[134 135 148 105 127 147] out 127
[144 108 119 131 130 126 153] out 126
[106 104 116 141] out 116
[112 148 126 158] out 126
[141 122 126 123 151] out 123
[113 118 140 156] out 140
[138 136 141 101 136 128] out 136
---
[[120 117 142 117 128 119]
 [120 102 114 112 121 122]
 [120 125 143 134 122 137]] | 122

[[130 132 130 126 120 150]
 [132 141 131 118 118 133]
 [132 138 128 122 123 126]] | 123

[[136 110 148 123]
 [126 124 123 125]
 [130 148 151 121]] | 151

[[140 133 131 113 112]
 [121 125 109 124 105]
 [125 144 145 143 148]] | 143

[[126 139 112 117 151 140 112]
 [123 113 127 106 127 144 138]
 [133 131 126 130 123 129 131]] | 129

[[147 137 143 155]
 [147 124 114 155]
 [157 142 124 108]] | 124
---
[[118 105 122 144]
 [145 114 127 137]
 [122 155 136 111]] ⇒ 137

[[148 117 143 139 128 148]
 [140 128 132 136 106 140]] ⇒ 140

[[117 110 139 145 154 140 118]
 [115 108 140 145 155 140 115]
 [137 134 123 111 113 109 140]] ⇒ 115

[[123 104 134 140]
 [137 151 124 138]
 [128 147 117 120]] ⇒ 138

[[142 152 122 143 131]
 [125 138 126 130 126]] ⇒ 126

[[107 137 147 145 146 105]
 [122 113 123 120 129 130]] ⇒ 130
---
[[126 129 141 137 115 130 112]
 [130 142 116 149 131 132 125]
 [129 111 126 106 133 124 147]] => 133

[[138 129 137 128 122 123]
 [118 119 123 138  98 132]
 [122 121 109 126 123 138]] => 126

[[114 135 138 128]
 [125 128 119 146]
 [117 150 138 114]] => 150

[[125 152 128 142 117 117 150]
 [129 124 148 138 139 125 107]
 [154 135 138 149 145 143 124]] => 145

[[121 123 157 125 127]
 [127 142 116 104 143]
 [133 111 121 110 124]] => 121

[[123 123 100 144 112 115]
 [132 117 109 154 144 120]
 [132 132 126 144 146 100]] => 144
---
[[127 116 127 113]
 [123 127 128 123]
 [130 132 122 151]] >> 128

[[128 125 125 123 129 120]
 [128 131 152 131 120 156]
 [129 137 137 131 119 138]] >> 120

[[113 101 115 120 144 129 117]
 [135 136 139 141 119 127 119]
 [112 120 122 125 151 122 115]] >> 127

[[135 120 143 105 116]
 [129 130 131 118 125]
 [127 131 126 130 130]] >> 118

[[123 123 128 126 123 129 123]
 [154 128 100 145 115 132 128]
 [123 121 118 121 112 128 115]] >> 132

[[148 130 156 123]
 [109 134 122 145]
 [130 129 122 129]] >> 122
---
149	150	100	130	105	131	145 --> 150, 149

131	144	125	122	111	126
122	124	112	126	107	126
--> 144, 131

111	149	128	134	106	108	152 --> 152, 149

107	142	127	123	127	145	123
125	109	118	120	106	129	104
--> 145, 142

130	124	128	156	121	132
123	122	122	129	125	125
--> 156, 132

120	131	122	143	150
138	130	132	128	121
--> 150, 143

116	140	128	98	109	150 --> 150, 140

141	135	101	118 --> 141, 135

135	113	147	139	135	154 --> 154, 147
---
[111 155 109 148 120 127 146] -> 146

[[127 123 125 128 125 120]
 [121 124 132 126 128 127]
 [107 103 127 131 133 104]] -> 120

[[124 129 153 151]
 [125 130 119 121]] -> 151

[138 112  99 112 101 102 110] -> 110

[[115 118 149 109 130 141]
 [142 151 113 154 148 129]] -> 141

[[121 139 123 133 147 114 136]
 [148 137 135 118 115 141 129]
 [155 140 134 113 108 133 132]] -> 136

[[146 121 109 140 156 130 131]
 [147 122 109 140 157 130 130]] -> 131
---
[147, 99, 157, 131, 141, 140] | 99
[134, 108, 157, 137, 124] | 134
[[114, 109, 107, 134, 143], [145, 145, 140, 117, 112]] | 145
[[109, 106, 110, 119, 130, 140], [145, 136, 125, 114, 108, 106]] | 136
[[116, 129, 134, 117, 107, 115, 111], [119, 133, 132, 135, 114, 124, 117], [118, 130, 130, 113, 99, 117, 110]] | 130
[[122, 105, 128, 141, 146, 136], [147, 110, 148, 138, 108, 116]] | 110
[121, 137, 132, 145, 135, 102] | 137
[121, 144, 140, 100, 151, 156] | 144
---
[117 145 116 129 134 104] => 116

[[129 154 130 123 148 103]
 [128 115 102 145 122 104]] => 102

[145 141 103 138 136 129] => 103

[124 105 125 124  99 107] => 125

[111 107 144 148 116 133] => 144

[114 109 135 156 127 117] => 135

[125 122 134 151 141 110] => 134

[[107 125 156 153 117 149]
 [143 107 120 126 152 147]] => 120
---
[[152 154 111 134 126 128 128]
 [129 134 110 155 105 139 125]] result: 128

[[122 148 148 135 132 115 151]
 [144 114 122 135 114 138 122]
 [120 136 132 120 142 123 131]] result: 122

[[127 145 128 102]
 [148 126 106 107]
 [138 139 116 102]] result: 107

[[135 124 133 118 121 140]
 [133 126 132 107 110 152]
 [120 139 113 148 125 125]] result: 152

[[138 147 131 141 137]
 [107 143 110 116 127]
 [137 141 130 157 123]] result: 127

[[138 116 142 122 136 148 135]
 [138 116 142 122 136 148 135]
 [139 125 154 117 124 131 134]] result: 135

[[128 115 133 116 111 114 112]
 [123 136 114 154 128 128 156]
 [135 128 119 129 131 135 133]] result: 156

[[106 122 132 133 117 116]
 [132 108 149 133 115 140]
 [127 142 130 123 146 127]] result: 140

[[113 142 116 133]
 [101 126 125 125]] result: 133
---
[133 148 126 149 155 138] => 149

[122 118 120  98 127] => 122

[106 117 118 139 124 154] => 139

[108 131 128 105 113 108 111] => 128

[[135 131 122 146 141 103]
 [116 115 153 119 142 128]
 [134 121 139 117 139 115]] => 146

[117 149 140 134 127] => 140

[[101 127 121 108]
 [132 122 146 141]
 [140 128 126 135]] => 141
---
[119 121 121 132 150 116 150] Out: 121
[102 115 125 109] Out: 115
[121 106 113 128] Out: 106
[137 114 104 107 138 108] Out: 114
[104 125 149 136] Out: 125
[118 153 117 114] Out: 153
[131 121 119 103] Out: 121
[126 131 101 121 132 136 122] Out: 131
[144 126 139  99 152] Out: 126
---
[[131 126 127 123 122 120 125 121 129 128 129 127 116 122]
 [138 123 141 134 125 136 138 132 140 137 135 135 121 132]
 [124 133 129 129 137 126 130 136 122 127 131 131 149 136]
 [126 116 128 131 124 127 133 120 128 131 131 131 118 124]
 [129 131 121 131 136 128 127 135 129 131 121 125 144 136]
 [129 120 133 128 147 130 130 138 126 129 137 133 149 136]
 [130 128 138 131 120 129 136 125 127 133 135 136 116 127]
 [128 118 136 130 129 129 133 128 126 131 134 131 122 127]
 [133 114 131 133 124 133 134 124 136 133 126 129 114 125]] ==> 114

[[138 123 121 136 123 124 136 129 116 121 121 121]
 [122 134 135 122 134 133 122 127 137 135 135 135]
 [128 122 123 120 120 121 120 141 124 124 123 124]
 [122 124 124 124 123 119 124 123 126 124 125 124]
 [114 132 130 135 133 127 135 105 130 126 130 127]
 [142 123 123 135 122 125 135 148 123 125 122 125]
 [120 134 136 116 133 133 116 132 139 136 136 136]
 [117 136 138 117 135 133 118 117 141 137 138 137]
 [133 132 133 122 132 137 122 140 132 134 132 133]
 [121 123 124 124 122 118 124 123 125 123 124 124]
 [130 130 132 115 130 134 116 141 132 133 133 132]
 [118 121 123 115 119 116 115 130 126 122 125 122]] ==> 121

[[107 155 125 157 132 107 100 151]
 [118 125 157 107 153 142 115 134]
 [116 144 126 141 129 131 138 115]
 [141 117 112 136 115 107 117 149]
 [137 120 119 135 122 105 110 153]] ==> 120

[[130 125 128 124 128 135 131 131 138 137 135 124 134]
 [121 136 114  99 124 144 149 131 141 116 118 148 121]
 [121 134 121 133 125 117 123 128 130 130 140 128 138]
 [120 146 121 120 122 127 136 117 115 116 145 131 141]
 [130 128 131 120 131 117 140 124 136 137 135 128 132]
 [123 134 130 134 129 147 123 142 105 103 128 118 127]
 [127 131 132 138 124 122 122 126 126 130 134 124 128]] ==> 131

[[148 145 154 117 107 106 128 129 128]
 [129 138 116 140 144 145 141 115 120]
 [125 122 134 133 122 119 119 137 132]
 [136 135 135 120 125 127 144 111 120]
 [142 142 137 118 125 128 147 110 118]
 [115 116 115 131 138 139 131 124 127]
 [150 147 155 118 107 106 126 130 129]
 [121 121 120 130 138 139 131 125 127]
 [154 153 153 120 117 116 130 126 127]] ==> 153

[[125 125 125 131 145 132 126 126 125 133 125 126 126 125]
 [129 131 126 135 144 131 138 128 125 143 126 125 125 133]
 [126 125 147 128 129 133 125 126 126 126 129 147 131 126]
 [125 126 135 147 141 145 139 126 126 127 132 131 127 127]
 [132 131 126 126 126 126 126 127 132 136 127 127 127 129]
 [126 125 148 127 130 126 127 125 133 130 139 146 147 125]
 [136 144 126 128 138 126 140 131 126 133 126 125 127 141]
 [137 142 126 130 137 127 143 131 126 145 125 126 126 142]
 [151 152 127 127 129 128 128 130 140 154 125 125 126 147]
 [128 131 126 137 130 134 141 129 125 132 127 126 125 131]] ==> 131

[[136 127 131 120 122 133 127 127 128 119 128 129 114 129 131 128]
 [132 139 125 125 127 128 135 133 129 120 133 129 121 133 132 124]
 [141 120 137 141 143 132 139 122 120 151 147 122 129 134 130 120]
 [124 146 132 120 126 123 128 142 125 112 125 134 145 124 130 144]
 [135 135 130 126 131 117 132 139 108 122 139 132 149 114 128 153]] ==> 135
